Each named turn below is shown by a few rows before and after it. Which turns, in which order, take the first row of each later pair to the second? The first pair is answered.
turn z_455:
[-6  3  0 -7 -5  8 -4 -5 -1  8  3] |-> [ 3 -2  4 -6  7  0 -9 -7 -6 -6  4]
[  4  -7   5  -4  -1 -12  -8 -10 -12 -13   0] |-> [ -6   7  -2 -13  -8  -2  -2  -1   0   9 -18]
[ -3 -15   5  -4   1  -7 -23 -11  -7  -3  14] |-> [ -4  -1   1 -18   9  -4 -21   0   7   9 -17]
turn z_70:
[-5 -7  2  0 -4  3 -7 -1  2  5  3] |-> [-4 -3 -3  0 -4  5  0  3  4  9 -1]
[-12   6  13   3  -6   9  -4  -8   2   0   0] |-> [-12  10   7   3  -6  10   4  -6   5   2  -3]
[  5   5   2  -1  13   7  -8   3   4 -11  -7] |-> [ -2   1   6  -2   8   7 -16   0   2 -10   0]
[  5   8   2   1   6   1  -1   9   6   2 -12] |-> [  4   4   8   0   7  -2  -8   5   4  -4 -10]
turn z_416:
[  3 -19   9   3   7  -3  -3  -2 -14 -11  12] |-> [ -3  -2 -10   6  -1   9  25   8  -3   8   5]
[  2  -4  10  -8  12   3  14   1  11   2 -10] |-> [ -2  -6  13 -10  11   6   5   1   9   3 -12]
[ -8   8  -9   2  -1   1   6   4   8  11 -11] |-> [ -6  -4   6  -1   4  -5 -17  -3   2  -3  -8]
[ 15  -9  -1   6   4 -18   9  -2 -10 -12  16] |-> [ -6   7 -10  -3 -15  -2  17   7   2  20   5]
turn z_89:
[ 4  0  2  7 -1 -1 -3 -2  6  0 -5] |-> [ 5 -1  2  8 -2 -1 -1 -3  8 -1 -4]
[-15   4   2  -2 -13   9  -1   1   6  12   5] |-> [ -9  -1   2   6 -14   6   5  -2   1   5  20]
[  8   2  -5   0  11  -2   9   2   5  -7 -13] |-> [  2  -7   8  -7   7  -2 -13  -2   1  -8 -12]
[ 4  5  0  2  7  1  6  2  8  2 -6] |-> [ -1  -3  10  -1   4  -1 -10  -2   3  -2  -2]
Pairs:
Between the rows of a pair lie two turns.
[ -5  10 -10  -4  -4   8  10   6   9  16  -5] |-> [ -6   4 -12   4 -11   8  10   1   2  13  13] => z_455 z_416
[ -4   8  -5  -6  -1   3   4   4   9   9 -11] |-> [-11   2   3  -5 -11   5 -11  -1   4  11  -3] => z_416 z_455
[-1  4 -7  7 -1  3 17  1  0  1  2] |-> [ -6  -7   9   1  -2   0 -11  -6  -7  -7   4] => z_89 z_455
[  7  -5   3  20   3 -16   4 -10  -8 -21  33] |-> [ -3  -5  25  -5   8 -15 -34 -10  -2 -16   3] => z_455 z_89
[-15  -3  12  -9 -17  10 -25  -1  -3  17  13] |-> [  8 -12   3  13  -5  -3  -2  -6 -13  -9  36] => z_416 z_70
[ 9  7 -6  4 14 -4  9 -7 -6 -6 -1] |-> [ -2  14  -5  -7   9   2   2  -3   2   8 -15] => z_416 z_70
[  7   4   1 -14   8  -2   3   8  13  10  -9] |-> [  0  -6  10  -7  -6   0 -11  -1   0   7  17] => z_89 z_70
[ 7  3 -5 -9 12  0  7  8  4  4 -9] |-> [  4   0 -11   0   1   3  15   6   0   7   8] => z_455 z_70
[  1  -5   6   1   3   1 -13  -8  -2  -4   1] |-> [  2   1 -10   9  -2   5  10  -6   0   2   6] => z_70 z_89
[ -6   4   6   2   1  -2 -10  -6  -7   0   6] |-> [ 5  8  0  2 11 -5  2 -3 -2 -3 -4] => z_455 z_416
[-27   2  -3   5 -20  11   2  -8   4  23  14] |-> [  9   5  -7   0  26 -11  14  -2  13  -9 -23] => z_455 z_89
[13 12 -2  6  6 -7  8  2 -3 -4 -6] |-> [ 13  10  -1   8   4 -10   7  -2  -7  -7   3] => z_455 z_455
[-3  4 -2 -6  0  2  0  3  5  3 -7] |-> [-6  2  1 -5 -5  3 -4  1  1  6  1] => z_416 z_455
[  7 -17  16   1   4  -7 -24  -5  -8 -13   6] |-> [ 18  -8   8  -2  19 -12 -11  -1  -1 -18 -12] => z_455 z_416
[ 10  10 -12   5  11  -5   4   4  10   2  -2] |-> [12  2 -9  9  7 -7 -1 -1  1 -6 13] => z_89 z_89
[  7   3  -6   4   8  -8  13   2   1 -12  -7] |-> [ -4   8   0 -10   1  -1   1   6   9   1 -20] => z_416 z_70
[  2  12   5  -3  12   6 -10  12   6   3 -18] |-> [-10   4   7   6 -10  13 -15   4  -3  10   9] => z_70 z_455
[ -3   6 -13   0 -13   8  11   5   0   8   7] |-> [  1  11 -13  -6  -3   5   8   8   6   4 -10] => z_455 z_455
[-15   1   7  -5 -19   2 -15   4   0  12 -19] |-> [-15  -7   6   8 -27   0  -9  -3  -7   8   6] => z_455 z_70
[-12  -6   1  13 -14   3   6  -1 -11  12  25] |-> [ 15  -5  -3  11  19 -12  15   2  -8 -13   4] => z_70 z_455
[ 12  13 -10  12  10  -4  17   4   4   3   2] |-> [  2  17 -11   6   1   2  14   5   9  16   0] => z_70 z_455
[  5   1  11  -2  -3  -1 -13  -5 -15   0   6] |-> [ -2  10   5  -5 -10   7  -7   0  -9  15  -3] => z_89 z_416
[  2  -9  11   5  -3  -8  -7  -8 -12  -8  15] |-> [  0   1  10 -13   8  -6 -11   1   2  -1 -19] => z_455 z_70
[14 -4  3  4  8 -6  0 -2 -4 -9  7] |-> [ -2  -3   9  -3  -2   2 -19  -2  -1   5   3] => z_416 z_416
[  6 -10   5  11  -3  -7   1  -8  -6 -10  20] |-> [  8   1   6  -8  11  -8  -9  -1   7  -8 -18] => z_455 z_70
[ -1  -2  -2   1 -13   6  -4  -6   2   4   6] |-> [  9   2  -3  -4   3  -1  -1  -1   8  -2 -13] => z_416 z_455
[-10  -3  -6  12   3   7  11   2  -7  -2   9] |-> [-11   2  -9   6   3   9  12   4  -1   3   0] => z_455 z_455
[ 13  -5  -3  14   3  -6  10  -3  -7 -14  17] |-> [  4  -1  12 -11   9  -4 -16   0   3  -8 -17] => z_89 z_416
[ -6  -2 -11   7 -22   0   6   0  -3  14  13] |-> [ 14 -13   0   3   4 -17  -8  -5  -8 -14   3] => z_89 z_455
[  4 -10  12  -6  -2 -10 -12   3   4 -19  -2] |-> [ 11  -9   6   1   2 -11   1   3   3 -22   1] => z_89 z_70
[ 12   6 -14  10  -9  -6   8  -9   2  -4   6] |-> [  0   4  -8   7 -19  -1  -1 -11   0   5  13] => z_416 z_89
[-15   2  -3   7  -8   9   5  -8   0   7  -9] |-> [-12   1   4  -1   2   5  -6  -7   1   0 -19] => z_416 z_455
[-1 -7  4  5 -5 -4  2 -1 -5 -6 10] |-> [ 2 -7  9 -5  3 -7 -4  1 -2 -9 -2] => z_455 z_89
[-12  -8  19 -15   3   3 -33   2   6   2 -16] |-> [-10  11 -14   2  -9  16  26  10  13  21  -5] => z_416 z_455
[ -4   8 -15  -1   6   3  29   2  15  23  -9] |-> [ 14 -10   6  -3  32 -17   0  -6   4 -12 -13] => z_70 z_70
[ -7  -5   0   4 -17  10 -14  -4  -9  13   6] |-> [ -8   2  -2  -5 -12  10 -14   2   0  17 -12] => z_455 z_455
[-6  5  3 -5 -5  4 -5 -3  4  6 -9] |-> [ 6  1 -4  6 -3  0 11 -6 -4 -4  9] => z_455 z_416
[  3  14 -11   4  -8  13  19   1   0   7   7] |-> [  2   2  15 -11   4   3 -25  -7  -5  -9  -7] => z_416 z_455
[  2   3 -12  -9   5  -3   9   6   6   5 -20] |-> [  9 -11   2  -4  10 -13  -9  -4  -3 -13  -8] => z_70 z_89
[ 13  -2   0   2  16 -11  -2  -1   0 -17  -5] |-> [  5  -7   1  12   1  -5   0  -7  -8 -14  19] => z_455 z_455
[  3   6 -15 -10   0  -2   4  12  -4  -1 -20] |-> [  8  -9  -6  -1  -2  -9  -5   2 -17 -17   2] => z_416 z_89
[16 -6  1 16 -1 -8 27 -5  1  6  7] |-> [ 19 -13  20   0  13 -14  -6  -7   0  -5  -9] => z_89 z_416
[-20 -17   9  -2 -16   9 -18   3   3  16  16] |-> [  7  -7 -16  14   2   0  30  10   5   5  14] => z_89 z_70
[ -9  -8   2   0 -10   5  -6  -3  -7   7  12] |-> [  7   3  -9  -2  10   1  13   6   3   0 -11] => z_455 z_416
[ 14  -7  11  -3   7  -3 -12 -10   1   9 -11] |-> [  9   2   5  -5   2   4  -4  -5   5  23 -15] => z_416 z_416
[ 11   2  -2  -4  13  -5   7   0   4  -8 -12] |-> [ -5  -7   9  -4  -8   1 -14  -9  -3   0   9] => z_455 z_416
[-9  5 -3  2 -5  5  2  1  5 11  3] |-> [ 1 -2 -2 10  1 -1  4 -5 -2 -3 12] => z_70 z_455
[ 4  2 -6  7 -1 -3 22  2  5 -5  0] |-> [ -2 -11  14   2  -3  -6  -9  -5  -3 -12   4] => z_416 z_455
[11  1 -4 10  6 -9  8 -1  0 -9  7] |-> [ 9  4 -5  1 13 -7  5  3  7 -5 -9] => z_455 z_70
[-5 -9  1  3 -4  1 -8 -6 -6 -3 17] |-> [  7   2  -6  -6  15  -3   2   4   8  -4 -14] => z_455 z_416
[ -7   0  -4   4 -19   8  12   0  -6  14  18] |-> [ 15 -11  10   3   9 -12  -3  -4 -10 -18   7] => z_89 z_455
[11  8 -9  6 11 -1 10  4  2 -5 -6] |-> [ -1   9  -2  -6   2   5  -5   4   8   9 -16] => z_416 z_70
[  2  -3  -5  20   3   5  11 -14 -16  -5  31] |-> [ -9  16   2 -15  16  11  -8   2   8  14 -28] => z_455 z_416
[-3  2 -9  7 -7  2  8  0  3  5 12] |-> [ -9   2  -6   2 -11   4   3   1   4  12   6] => z_416 z_70
[10  6 -8 10  5 -5 14  0  1 -6 -4] |-> [ -9   0   7   4 -15   4 -15  -6  -2   5   5] => z_89 z_455
[ -7  13  -6  -6  -5   8   8  10   6   8 -14] |-> [  6   4   7  -8  13  -4  -7   4   1 -13 -16] => z_70 z_70
[ 15   0   1   3  16  -9  -4  -2   1 -14  -6] |-> [  4  13  -4  -4  10   0   3   4  11   4 -18] => z_89 z_416
[ -6   5  -7  -3   4  14   9   5   7  20 -10] |-> [  7   0  -3  -5  22   5   7   3   6   5 -19] => z_455 z_455
[ -7  -6   1   3  -9  -2 -11   0  -8   3  23] |-> [-12   4  -5  -5 -13   7  -8   5  -1  17   9] => z_455 z_455
[  5  -4  -7  16   3 -17   0  -7  -9  -3  13] |-> [  8   3  -4   2  18 -17  -7  -1   0   0 -16] => z_455 z_70
[  4  -6  12   7  -9  -7  -6  -9 -12  -4   6] |-> [ -6   6   7  -4 -12   3  -3  -1   0  15 -14] => z_416 z_89
[ 11  -1 -12  16   4   6   7  -3  10  -2  -6] |-> [ 12  -5  -4  12   8   2  -6  -4   7 -10 -10] => z_89 z_416
[-13   6   1  -8  -2   8 -17   2   1   7  -9] |-> [ -6   4   3  -9   6   1 -19   2   1  -1 -13] => z_455 z_455
[-17  -1   9  -7 -15  11 -18  -6  -2   9   3] |-> [-15   0   1   4 -20  12  -2  -7  -6  10  17] => z_89 z_416
[ 5 -4 -6 16  0  1 11 -6  1  0  9] |-> [ 12  -6   1   8  14  -5   0  -4   3 -10  -5] => z_455 z_70
[  7  -2  -2   7   9  -7   8  -5  -4 -13  -4] |-> [ -4  -2   6  -7   7  -4 -10  -4   0  -7 -15] => z_89 z_70
[-15   0  -3   7  -9   5   9   2  -7  22   5] |-> [-12   5  -9   6  -5   5  17   5  -2  24  -3] => z_89 z_70
[ 11   0 -11  10   4  -4  15   1  -7  -7   4] |-> [ -9   2   4  -9  -7   6 -15   1   1  10  -8] => z_455 z_416
[ 15   7  -7  -2   5   2  23  13   0   1 -12] |-> [ 19  -7   1   9   4  -4  14   3 -12 -13  11] => z_89 z_89
[-16   5   5  -2 -13  -9  -4   1  -6  15   8] |-> [  1  -1   5   7   5 -20   1  -2 -11  -7  12] => z_70 z_455
[  0 -21   7  12  -5   2   0  -3  -6  -6  25] |-> [ 18 -11   0   4  19  -6  13   7   5 -15  -6] => z_416 z_455
[ 1 -7  1  7 -2 -7 -1 -4 -8 -8 18] |-> [-13   3   0  -4 -11   5  -2   2   2  15   1] => z_416 z_89
[-11   6  13   0 -13   7  -9   7  -4  14  -3] |-> [ -6   9  15  -6  -2   3 -10  11   0  10 -16] => z_455 z_455
[ 12   3   4   0  17 -17   8  11  -9  -8 -26] |-> [ 12 -10   9  12  10 -19   6   2 -21 -16   0] => z_455 z_455
[ -2   8   1  -9   0   1  -7   9   0  11 -19] |-> [  6   5 -10  10  -7   0  18   5  -8   4   9] => z_89 z_416
[  9   6   3 -19   9   3 -12   5   5 -19  -5] |-> [ -6   8   2 -21  -9  13 -18   6   7  -3   1] => z_70 z_455
[11 -9  1  9  5  2  8  4 -5 -6 18] |-> [ -8  -2   4   0 -10  14  -1   6   1  14  13] => z_416 z_89
[  6  -8  12   4   8  -6   1  -5   9 -15  -2] |-> [ 1 -1 -1 10 -1  1 21 -1 11 -4  6] => z_70 z_416
[-12   6  -3 -12  -7   5   4   3  12  19 -11] |-> [ -2  -1 -10   7 -10   0  24  -4  -2   5  17] => z_455 z_416
[-13   6   0  -1 -16  11   2   2   2  13   8] |-> [-3 -6  7  6 -9  0 -4 -6 -6 -6 20] => z_89 z_416
[  0   8  -3 -10  14   0   9  14   6   8 -28] |-> [  5   4  -1  -8  19  -3  10  14   4   0 -28] => z_70 z_416
[ 12  -3 -13  12  12 -17  13   1  -3 -25  -3] |-> [-24  -3  -4   8 -26   6  -7  -3  -3   8  15] => z_89 z_455
[ 13   7   1  -4  13  -7   0   5 -12   5 -13] |-> [ 14   0   4   4   9  -9  -2  -1 -20   0  -1] => z_455 z_455
[-16   0   1  -2 -14   5  -7   3   2  19   2] |-> [  2   8  -8  -4   6  -2  11  10  10  11 -20] => z_70 z_70
[ -7  14  -6 -10  -1  -9 -12   1  -2   9 -10] |-> [ -9  10 -10  -1 -13  -6  -4  -3  -9  10  10] => z_455 z_70
[  8  -1   1 -10   6   0   2  -3  -1   0 -10] |-> [ 3  1 -6 -5 -4  6 11 -2 -2  8 -2] => z_455 z_70
[-12   1 -12  10 -18  -4   4  -5  -6   2  35] |-> [ -4  20 -17 -14   9  -5   6  11  16  11 -20] => z_455 z_416
[  0  10 -10   3  11   5  14  10   3   3  -5] |-> [ 6  5 -7  4 17 -1 10  9  1 -8 -4] => z_455 z_455
[-10   3  12 -14   0   2 -18   4  10   5 -15] |-> [  9  -6  -2  14   2  -9  12  -2  -4 -16  20] => z_455 z_416
[ -4   3   6   5 -24   8  -8   0  -7  13  17] |-> [ -4  11   1  -6 -18  11  -6   8   6  22  -7] => z_455 z_455
[ 13 -14 -18   3  -1  -8   9  -2  11   1  -4] |-> [  4 -21  -9   2 -11  -6  -7  -7   3   2  10] => z_416 z_89
[ 12 -21  -2  11  10 -22   3   1 -11 -28  12] |-> [-14 -22  16  -5 -10 -11 -30  -1 -10  -8  11] => z_455 z_89
[  3 -18  13  -7  12  -8 -19  -6  -6 -23   5] |-> [  6  -8  -9  13   2  -3  23  -4  -5 -13  23] => z_70 z_416
